128 stands for zero in the data rows.
Here are some points, each followed by its number:
[144  37 122  81  75 141 186 119 156 143 125 116 149 113 179 106 118 163 103 137 139  82 173 117] 0
[125  54 142 128 109 175 142  58 126  96 110 167 164 113 134 152 156 119 106 137 116 128 126 106] 1
[150 255  84 197 233  96 108 246  55 166 131 101 156 129  90  86 133 188  93  26 116  29 255 139] 2
[ 63 123 133 220 161 161  95  85 106 106 108 139 102 168 156 151  48  68 151 178 169 147  14 180] 3
[173 164  72  26  82 142 191 157  67 196 187 117 142 128 147 155 120  89  52  81  94  93 194 112] 4
[148  88 135 145 147 163 135 100 150 135 124 136 149 137 142 128  97 124 150 128 121 155 125 130] 5
[106 220  67 173 158 142  90 164  58  89 138 148 127 150 116 133  99 110 156 152  96 122 111 155] 6
[112  68 212  97 111 113 137  61 190 109  93 189  93 109 176 113 154 197 177  88 189 133  85 125] 7
[178 149  77  93 138 165 178 154 109 201 172 102 131 143 141 125 104 137  67 109 106 102 178 126] 8
[115 153 198  94 152  89 152 112 203 108  78 132  88  86 170  78 169 255 163  40 255  60 168 115] 9
[140 114  80  97 162 162  81 144 147  61  91  69 167  96  87  93 142  99 126 174  80 172 180 107] 10
[150 127  85 122 167 167  90 148 134  88 105  83 156 118 106 103 106 111 170 185  91 156 144 144] 11
[125 165  74 147 199 167  96 150 112  92 151 107 116 125 137  91  82 152 152 141  86 129 134 170] 12
[121 165 108 183 127 176 109 108  69  84 128 165 141 144 110 153  91  90 146 153 110 126  73 139] 13
[132 164 150 255  99  85  62 141  93 162 126 104 162 196  75 171  92  56 141 172 127 149  78 152] 14
[163 213  66  62 106 109 178 196  49 193 186 135 133 160 153 143 112 108  74  35 110 118 186  92] 15
[156 101 124 134 171 150 130 125 158 157 139 118 128 131 141 118  86 125 161 135 116 162 133 147] 16
[142 255 103 209 208  72  99 223  85 138 117 119 150 119  82  84 129 180 127  54 115  61 232 143] 17
[119  14 196  16 104 149 203  75 209 129 121 148  91  95 168 120 189 202 131  89 164 118 114 110] 18
[183 188  48   0  53 120 193 198  46 217 209  74 134 134 153 164 129  56   3  70  67  88 232 116] 19
[125 145  66 126 187 162  97 156 119  78 129 101 132 122 109  91 104 129 153 155  78 142 157 148] 20
[137 195 119 204 134   5 118 212 154 186 175 153  93 151  88  98 131 155 120  69 101 161 184 128] 21
[224 246  76 132 163  99 121 240  70 255 153  83 186 189  75 163 109  93  89  91 144 101 186 133] 22
[100 162  96 171 105 129  93 150  56  53 138 120 127 120 105 149 113 101 133 176  89 104 116 153] 23
[102  43 178  67 155 100 161  84 255 163 135 160  49 127 208  63 151 255 140  51 199 144 107 127] 24
[107  29 203  46 146 132 177  73 243 158 128 179  59 102 195 101 180 230 151  70 179 140  87 122] 25
[122 251  72 153 208 134  93 184  81 120 125 109 145 134 127  95  94 140 156 125 104  91 169 179] 26
[115 118 115 150  95  98  98 150 124  69 131 130 117 110  90 128 155 106 149 164  83 162 135 111] 27
[149 146 133 167  93   0 117 216 170 183 175 156 105 149  68 118 153 122 123  94  80 182 173 102] 28
[138  50 139 106 120 184 162  69 130 121 119 167 174 118 147 136 142 118  94 127 122 104 141 123] 29
[120 212 104 199 112  80  93 181  62  78 141 123 121 118  89 128 125 130 136 135 105  94 154 148] 30
[154 133  99 137 164 164  96 149 129 111 123  92 151 134 124 114  85 117 176 182 103 140 128 173] 31
[136 255 112 221 146  38  97 223  90 118 134 137 131 114  75  96 149 177 120  63 116  74 215 131] 32
[153  26 111  46  77 154 205 113 151 162 150 105 158 112 180 116 133 135  73 148 127  72 186 124] 33
[143 102  72  69 168 155  76 146 161  47  71  69 180  68  74  82 163  92  88 163  84 193 210  80] 34
[ 33 110 148 214  93 148  78  51  87  54  79 150 128 175 136 181 109  28 127 242 163 160   0 149] 35
[154 226  89 108 164 140 159 163  57 175 152 157 144 148 152 138 103 134 138  33 129 109 150  78] 36
[ 98  17 173  54 165 110 170  80 255 182 146 170  40 129 216  61 157 254 129  56 194 164  95 123] 37
[119  25 159  32  79 141 208  94 173 126 129 123 106  98 165 117 160 177 130 108 146  94 125 110] 38
[106 137 108 203 137 142 116 126  96 108 169 151  87 135 116 141 101 104 121 136  96 155  83 124] 39
[ 67 157 169 255 115 117  56  79  89 132  91 130 151 216 122 189  61  10 134 197 185 143   1 167] 40
[ 87 165 105 189 182 185  83 114  95  81 134 141 106 137 141 135  61 113 158 169 118 131  55 173] 41
[177  97  97  36  89 178 205 129  99 189 173  78 174 110 155 135 126 113  50 143 109  56 201 130] 42
[177 106  91   0  94 195 235 131  80 214 188  80 166  99 153 160 143  80   5 116  88  55 219 136] 43
[ 93   5 170  50 182 115 174  76 255 194 146 176  32 124 221  62 164 254 123  53 192 174  90 113] 44
[145 173 134 165 146 132 145 135 115 117 120 170 121 138 132 117 107 185 171  90 166 111 116 116] 45
[ 44 130 157 248  99 137  69  56  87  83  82 144 141 201 128 189  81  24 128 226 180 153   0 157] 46
[158 229 128 210 114  11  97 226 126 171 145 133 131 149  66 112 137 155 137  84 100 118 192 131] 47
[143 122  84 107 169 168  82 145 137  64  96  73 159 106  96  99 127 104 140 176  84 167 161 124] 48
[120 190  87 147 170 172  88 150  84  98 134 118 144 140 128 123  85 118 159 149  85 107 117 170] 49
[143 114 130 141 125 162 106 107 133  86  98 133 164 125 134 128 110 137 153 154 113 133 131 118] 50
[160 255  52 178 255 128 133 255  58 226 166 121 136 152 117  86 119 174  62  15 111  67 249 120] 51
Which three points above are nearest to each new point, looking only along the 3 directions in which the numbered points spread most? Their numbers follow each, nearest first.
[ 17  94 144 175  86 142  72  35  90  35  74 148 111 139 143 177 155  37 132 255 151 152   0 143] 35 46 3
[137  26 134  71  68 138 197 108 166 132 130 121 130 115 175 113 124 169 110 131 143  91 156 114] 0 38 29
[117  72 200  94 108 114 148  75 182 112  90 169  94 106 173 111 144 204 183  89 189 118  98 118] 7 25 24
[153 211  61 111 169 114 147 185  92 158 152 169 137 139 129 122 115 117 134  70  96 129 185 108] 36 28 15
[115  62 191 117 111 141 132  55 161  89  87 181 119 121 160 124 145 171 173 101 165 130  85 110] 7 5 1
[176 123  90  15  97 182 214 132  80 197 182 106 162 112 149 159 126  93  37 107  99  75 198 125] 42 43 4
[175 143 126 153 162 108 104 163 150 186 151  83 132 143 115 120  88 118 167 145 109 161 146 169] 12 20 27
[150 171 110 163 170 148 127 126 117 162 136 162 140 150 131 124  94 123 170 107 116 153 114 127] 12 20 27
[108 122 100 153 144 150 118 138 116  87 151 131  98 117 116 125 117 114 159 149  74 154 109 131] 27 31 39
[198 145 152 198 100  74  67 172 132 188 125  79 181 176  65 155 104  86 162 169 114 155 142 151] 49 6 12
[209 194  84 106 146 141 161 194  92 255 167  90 153 154 114 138 104 132  76 104 119 104 184 133] 15 8 36
[169 162  95 124 188 159  95 159 133 135 121  80 158 135 116 107  83 124 170 162  96 136 158 160] 20 12 49
[152 167  70  86 170 129 120 167 120 117 116 128 153 110 107 107 134 108 118 108  99 157 199  99] 36 8 20
[107 130  97 165 175 172  97 126 118  93 133 117 101 125 134 117  77 120 171 169 107 146  87 180] 39 27 41
[124  54 144 124  98 162 139  56 129  99 110 164 156 105 134 154 165 120 112 141 115 135 121  94] 1 29 5
[128 250 108 212 132  54  98 206  79 103 130 130 126 113  80 106 138 157 131  94 113  78 188 137] 47 32 26
[131  89 130 110 114 151 118 112 142  68 102 123 145 101 118 129 156 129 139 151  95 156 137  93] 5 50 1
[172 165 129 156 163  35 140 205 173 255 195 130  81 164 108 109 119 146 121  66 108 178 161 122] 28 21 36
[123  69 192  90 120 130 124  58 188  89  92 179 112  91 148 121 158 168 160 108 160 168  98  91] 7 5 38
[168 156 156 249  86  58  62 158 109 191 140  99 167 194  53 165 102  63 149 164 118 153 111 147] 6 14 49
[111  26 182  82 135 159 168  64 202 136 100 180  91 111 174 120 156 186 155  91 156 131  81 104] 7 18 25
[118 141 200  83 138  89 158 108 198 105  92 128  88  91 169  80 170 255 160  50 252  61 160 122] 9 24 37
[154 151 125 164 165 157  91 140 122 150 123  94 142 151 136 135  60 101 181 169 133 130 100 188] 39 31 27
[ 73  97 150 137  38  67 117 123  89  66 137 131  94  77 105 167 216  83 119 175  87 133 110 107] 50 5 27
[ 88 132 132 245 125 127  95 112  88 119 140 129 106 171 118 155  78  61 133 164 136 153  48 154] 41 13 3
[178 141  74   0  79 171 213 155  64 212 192  79 149 114 152 161 137  75  14  99  73  67 220 126] 43 19 4
[ 59 149 100 213 196 196  76  87  97  69 128 155  87 140 161 145  53 101 135 170 132 135  17 167] 3 41 40
[136  51 139 100 121 188 166  74 132 124 118 163 171 119 147 139 140 124  98 132 124  99 141 119] 29 1 0
[125  73 178  95  96 117 170  98 175 107  97 141 102 105 168 108 138 209 160  90 189  89 135 116] 7 38 18
[ 99 121 121 201  65  63 106 162 103  81 155 155 101 136  81 146 153  88 135 164  86 159 111 119] 39 27 31
